Named turns come first, each shown by rows before and after it. Which turns, in which order, take the first row of each pair that follows to the second? Write the first one first, as in the answered first pair.
turn Zonu:
[ 0.16 -1.72 -0.33  0.34  0.41 -1.25 -2.35 -1.25  0.99]  ->  [ 0.93 -2.20 -0.37 -0.42  0.61 -0.77 -1.78 -1.79  0.35]
[ 0.47  0.17 -0.85 -2.77  1.07  1.24  2.61  1.67 -1.85]  ->  [-1.70  1.79 -1.52  0.34  0.11  0.83 -0.44  3.84 -0.32]
[-0.77 -0.29 -1.11  1.41  0.53 -0.94 -0.38  1.03 -1.99]  ->  [-0.92 -0.94 -0.14  1.19  0.94 -1.91  0.50  0.26 -1.35]
[ 1.45 -0.16  0.22  0.44  0.66 -0.27  2.01 -0.06  0.28]  ->  [ 1.52  0.80 -0.87  1.04 -0.08  0.98  0.50  0.74 -0.18]
turn buz:
[ 0.07 -0.26  0.76 -1.87 -1.38  1.77  1.37 -0.97 -0.08]  ->  [ 1.04 -1.96  0.63 -1.23 -0.46  1.23 -1.02 -1.34  0.40]
[-0.65  2.08  0.81 -1.09 -2.28 -1.10 -1.26 -1.41  0.08]  ->  [-0.18  0.86  1.39 -1.23 -1.35 -1.81 -1.50 -2.03  0.73]
[ 4.37 -3.20  1.18 -3.05  1.92  0.76  1.81 -2.46 -2.82]  ->  [ 4.36 -0.85 -2.62 -0.78  0.20  3.63 -2.51  0.45 -3.66]
turn balez:
[ 1.51  1.70  1.53 -1.17  1.55  0.31 -2.76 -1.64  0.14]  ->  [ 1.03  1.71  1.76 -0.78  1.88 -0.12 -3.10 -1.42  0.61]
[ 3.65 -1.73 -1.28  0.75  1.54  2.08 -3.61 -0.47 -2.54]  ->  [ 1.92 -1.71 -0.27  2.81  1.49  0.36 -5.06  0.25 -0.30]
[-0.59  5.79 -0.93 -1.31 -1.85  0.57 -1.08 -0.30 -1.80]  ->  [-0.19  5.49 -1.32 -1.00 -1.70  0.93 -2.11 -0.16 -1.79]
[ 1.52 -0.56  0.99 -1.50  0.80  0.22  1.01 -0.74 -0.80]  ->  [ 1.90 -0.93  0.15 -1.27  0.90  0.57 -0.01 -0.81 -0.97]

(two turns a pair)
[-0.03 -4.01  1.65 -0.90  0.72 -1.78 -1.05 -3.18 -0.62]  ->  [-0.54  1.19 -1.32 -2.06 -2.77  2.05  0.96 -0.66 -3.79] => Zonu then buz
[-3.83  3.32  0.89  2.49 -2.16 -1.62  0.88  1.82  1.97]  ->  [-2.07  0.56 -0.24  3.95 -0.68 -1.66 -3.67  1.75  2.79] => buz then buz
[ 1.75 -2.27  2.02 -3.46  3.05  0.71  3.27 -3.71 -1.59]  ->  [-1.57 -1.50  0.45  3.75  2.18 -0.96 -5.26  0.19  3.16] => buz then Zonu
[ 0.25 -3.14  3.06 -1.35  1.90 -2.42  1.92 -2.70  0.83]  ->  [ 2.49 -0.34 -3.10 -0.74 -0.28  3.02 -2.53  0.57 -2.91] => balez then Zonu
[ 0.35 -0.09  1.41 -2.61 -0.28 -1.44  1.15 -1.60  0.73]  ->  [ 1.76 -0.25 -1.20 -1.61 -0.51  0.41 -2.64 -0.52 -0.03] => balez then buz
[ 0.71 -1.58 -2.69  1.31  1.49  0.03 -4.11 -0.08  2.32]  ->  [-2.86  2.80 -0.10 -0.42 -1.11 -0.68  3.92 -0.01  1.76] => buz then Zonu
[ 1.05  0.50 -0.46 -0.50 -1.23  2.15 -2.06  0.74 -1.85]  ->  [-1.01  1.21  1.87 -1.16 -1.55  0.50  1.82  0.08 -1.15] => balez then buz
[-1.96  1.61  1.84 -0.03 -0.08 -1.30  2.64 -0.30  1.23]  ->  [-1.72  2.68 -0.80  1.64 -1.14  0.38 -1.16  1.70  0.80] => buz then buz
[-0.93  2.06 -0.68 -0.33 -1.01  1.26  2.78  0.22 -0.83]  ->  [-2.50  2.28 -0.32  1.63 -1.06  0.31  0.65  1.28  0.74] => balez then Zonu
[ 2.32 -2.65  1.44 -3.39  2.82  1.41  5.11 -2.59 -0.22]  ->  [ 1.67 -2.93 -2.05  2.75  2.64  1.75 -5.42  0.94  2.46] => buz then balez
[-0.16  3.22 -1.33  0.41 -0.80  1.24 -0.53 -0.06 -2.45]  ->  [ 1.02  2.19 -1.43 -0.02 -0.16  1.52 -0.89 -0.66 -2.88] => buz then Zonu
[-0.40  2.60 -4.20 -0.28 -3.34  2.86  1.23  3.10 -2.60]  ->  [-2.84 -2.86  2.04  2.57  0.33 -4.38  0.39  0.20  4.18] => Zonu then buz
[ 2.41 -0.91 -1.40 -1.02 -0.03  1.54 -2.35 -0.83 -2.41]  ->  [-2.49  0.47  1.56  2.37 -0.87 -1.87 -1.52  0.29  1.64] => Zonu then balez
[ 2.18 -2.44  0.43 -0.55  1.97 -0.63 -1.70 -3.30  1.20]  ->  [ 2.98 -1.58 -1.28 -0.58  1.23  1.05 -2.86 -2.26  0.05] => balez then Zonu
[-0.80 -2.30 -0.24  4.11 -0.75 -2.80  0.27  1.58  1.55]  ->  [-1.79  0.28 -0.45  3.01 -2.33 -1.75  3.45  2.17  0.54] => buz then balez
[-0.90 -2.21  1.26  1.63  0.33 -2.39 -2.33  0.79  1.72]  ->  [-2.47  2.01  0.39  0.91 -2.48 -0.63  0.86  2.30 -0.03] => buz then balez
